In the rows, zero is written as 128.
The rows of Y fall into 3 groups, which share some directions, and each row is roughly a mix of its group's hidden directions.
Y:
[[162 136 106 131 151 115 173 101 107 133  91 142 179 158]
 [118 125 151 179 107 101 131 155 100 133  96 142 118 185]
 [115 143 171 172  89 121 155 124 143 144 173 104  94 128]
 [ 92 155 194 152 123  92 130 118 118 104 136 148 117 160]
 [113 161 181 154 160 112 104 146 131 130 164 126  86 106]
 [106 109 167 168 125 110 142 154 129 126 142 139 111 198]
 [117 134 177 129 180 122 114 116 123  82  85 145 130 153]
 [138  96  86  71 169 156 123 116 156 121 129 130 152 108]
 [151 134 162  96 153 123 168  86 147 109 168 102 123 101]
 [172 102 141 108 142 126 185  97 118  91 124 133 146 163]
 [ 79 127 150 134 125  89 130 128 168  99 104 180 109 123]
 [ 92 122 161 160  99 101 146 142 131 127 147 140 124 195]
 [192 113 126 116 154 173 115 141 101 112 145  98 109 106]
 [171 105  91 100 151 177 119 104 112 123 115 131 137  83]
 [148 141  99  81 139 154 123  94 126 109  89 103 173 107]
 [130 103 163 160 150 143 110 156  91 126 141 132 113 193]
 [ 93 150 190 153 154  92 119 121 125 106 118 161 108 140]
 [184 112  94 103 153 173 134 127 123 128 114  83 149 124]
 [131 140 162 126 192 114 123 127 132 114  71 100 139 155]
 [103 133 178 146 182 108 114 124 128 103  90 157 119 153]
 [151  83 123 116 138 119 171 118 121 111  95 136 152 188]
 [110 154 178 151 128  84 157 120 126 124 105 107 138 180]
 [147 142 164 157 144 107 174  97 114 148  93  91 138 156]
 [171 106 157 128 125 119 171 110  92  96 108 122 135 177]
 [ 90 155 174 116 113  98 106 156 137  97 168 115 118 158]
 [161  99 142 122 117 116 181 105 106 105 103 122 146 181]
 [102 157 184 138  95  91 141 129 125 114 158 104 122 166]
 [111 162 126 156  97  99 149 119 118 191 164 107 142 134]
 [ 77 121 147 135 146 113  82 169 162 125  99 128  95 132]
 [176 113  83 112 102 162 142 137 121 151 157  84 137 115]
 [108 156  95 170  88 142  87 160 110 141 120 165 130 120]
 [148 124 128  73 175 141  92 122 105  97  94 110 147 123]
 [129 117  74  92 136 135 137 116 172 127  82 130 152  92]
 [ 96 159 104 123 131 141  97 131 166 150 164 134 123  68]
 [173 124  86 113 109 166 128 129 103 158 156  84 143 112]
 [144 148 198 157 128  99 157 119 104 112 145 114 101 146]
 [109 152 168 101  96  99 115 140 111 103 182 105 127 153]
 [121 156 154 100  93  94 132 134 102 105 182 116 146 163]
 [ 99 157 183 108 119 105 109 139 130  82 157 110 124 159]
 [130 134  98  83 115 146 145  88 161 135 152 106 148  77]
 [ 93 157 163 147 140  92 154 107 138 134 102 121 158 179]
 [108 129 193 120 132 138 101 110 131  95 102  85  96 120]
 [ 91 127 161 126 152 104 116 122 152  82  87 176 115 128]
 [134  87  63 115 112 160 100 153 129 154 134 145 122 102]
 [104 134 179 159  97 108 125 140 103 118 170 142 106 170]
 [114 113 107 168  96 142 131 149 156 167 164 143  89  95]
 [126 163 107 175  80 144  97 152  93 127 124 164 129 121]
 [164 120 141  94 114 156 120  98  88 128 153  80 116  92]
 [ 82 146 175 114 132  95  93 157 140  97 126 114 118 161]
 [ 94 123  83  96 144 139 114 125 185 154 143 129 142  89]
 [168 111  72 112 107 164 138 136 123 160 147  88 145 119]
 [110 148 171 183 104  97 119 154 102 141 115 124 100 158]
 [129  95 155 161 174 128 138 157 138 124 109 131 113 190]
 [123 174 156 187  91 120 111 148  94 127 140 146 105 124]
 [147  82 148 102 157 109 174 111 133 115 106 110 138 177]
 [ 81 159 180 149 109  87 136 112 123 116 133 146 133 165]
 [128 153 135 138 144 102 180 108 158 149 103  88 163 159]
 [ 90 153 115 122 135 134  84 140 160 159 153 116 112  72]
 [159 102  74 111 105 162 113 147 123 149 155 122 114  83]
 [168 130 173 148 123 114 173 113  92  93 129 133 124 166]
 [160 106  80 113  94 162 134 109 106 143 160 142 130  85]
 [171 105 100 115 142 175  92 146  95 135 147 122 110  91]
 [147 118  71  83 115 171 108 114 124 121 123 125 156  91]
 [113 157 191 164 145 110 113 124  84 134 151 132 115 156]
 [ 86 151 172 122 119  78 118 145 129 106 118 120 135 179]
 [125 139  90  88 121 161  98 114 144 138 145 109 136  64]
 [130 146 173 184 109  98 152 139 102 120 126 145 112 171]
 [145 164 183 175 109 113 135 132  87 110 144 133 102 137]
 [172  97 110 112 187 162 125 140 142 107  90 116 122 116]
 [114 177 195 154 141  94 130 108 102 125 146 126 118 132]
 [147 124 106  70 135 158 119  99 138 124 143  95 137  73]
 [134 122 122 185 123 106 172 124 132 192 107 118 119 137]
 [112 156 162 136 104  77 144 147 118 141 169 104 130 172]
 [180 122 111 113 134 165 109 137 101 129 159 109 105  74]
 [ 96 122 116  98 164 119  70 175 148 107 109 146 126 134]
 [124 153  77 158  84 152 113 140 116 126 126 180 152 120]
 [168 120  84 147 105 135 177 105 109 168 147 143 148 118]
 [141 104  79 106 108 163 103 139 125 139 167 146 114  79]
 [123  91 109 120 150 162  87 129 138 136  77 127 102  83]
 [ 91 151 158 161 114  81 139 162 149 142 152 124 116 169]
 [ 97 101 157 167 121 106 128 163 137 126 145 164  92 171]
 [161 124 101  70 158 160  98 127 109  96 143 131 150 105]
 [135  94  64 109 123 156 100 139 127 145 123 161 125  86]
 [131 154 177 182 101 106 125 145  86 125 124 127 100 152]
 [162 103 163 103 160 115 182  96 129 100 134 113 132 155]
 [124 144 142 121  61 100 156 107  97 124 170 127 144 154]
 [149 132 126 160  79 122 181 102 110 165 165 120 127 127]
 [ 87 144 180 159 153  99 120 123 114 126 112 151 131 177]
 [172 104  67 106 125 163 140 138 141 152 129  95 138 104]
 [125 123  80 151  92 122 145 153 139 163 180 166 127 122]
 [115 101  69  85 155 152 112 129 167 138 122 141 154 111]
 [141 137  89 174 132 122 178 136 150 155 142 172 149 143]
 [ 78 124 136 132 103  88 155 125 177 109 104 157 134 156]
 [133 144 165 140 182 115 143 114 132 115  70 106 144 160]]

One row of each group comes first, with its name. Which group is each row after those in?
[162 120  68  93 104 160 134 123 134 143 133  97 150  93] => (75)
[143 146 125  87 169 138 120 121 124  67 119 149 171 147] => (89)
[119 112  82  77 153 156 102 122 161 139 134 118 142  85] => (52)

[155 136 120  89 165 132 131 103 102  92  90 134 177 147] => (89)
[152 115 115 166 155 146 166  93 134 150  66 136 137 119] => (89)
[ 96 109 106 136 142 149  84 166 171 127 123 158  96  99] => (89)
[111 148 159 157  73  94 164 122 123 143 165 118 122 157] => (89)
[115 159  95 165  82 147  84 155 103 139 121 158 130 113] => (52)
[163 102 125 103 105 125 184  90 115 110 108 111 155 159] => (52)
[144 125  84  85 142 145 123 110 154 113  89 127 145  73] => (75)
[ 98 122  89 163 105 128  97 168 122 149  92 162 138 157] => (52)
[160 104 151  78 149 126 168  86 133 111 135  86 133 124] => (52)
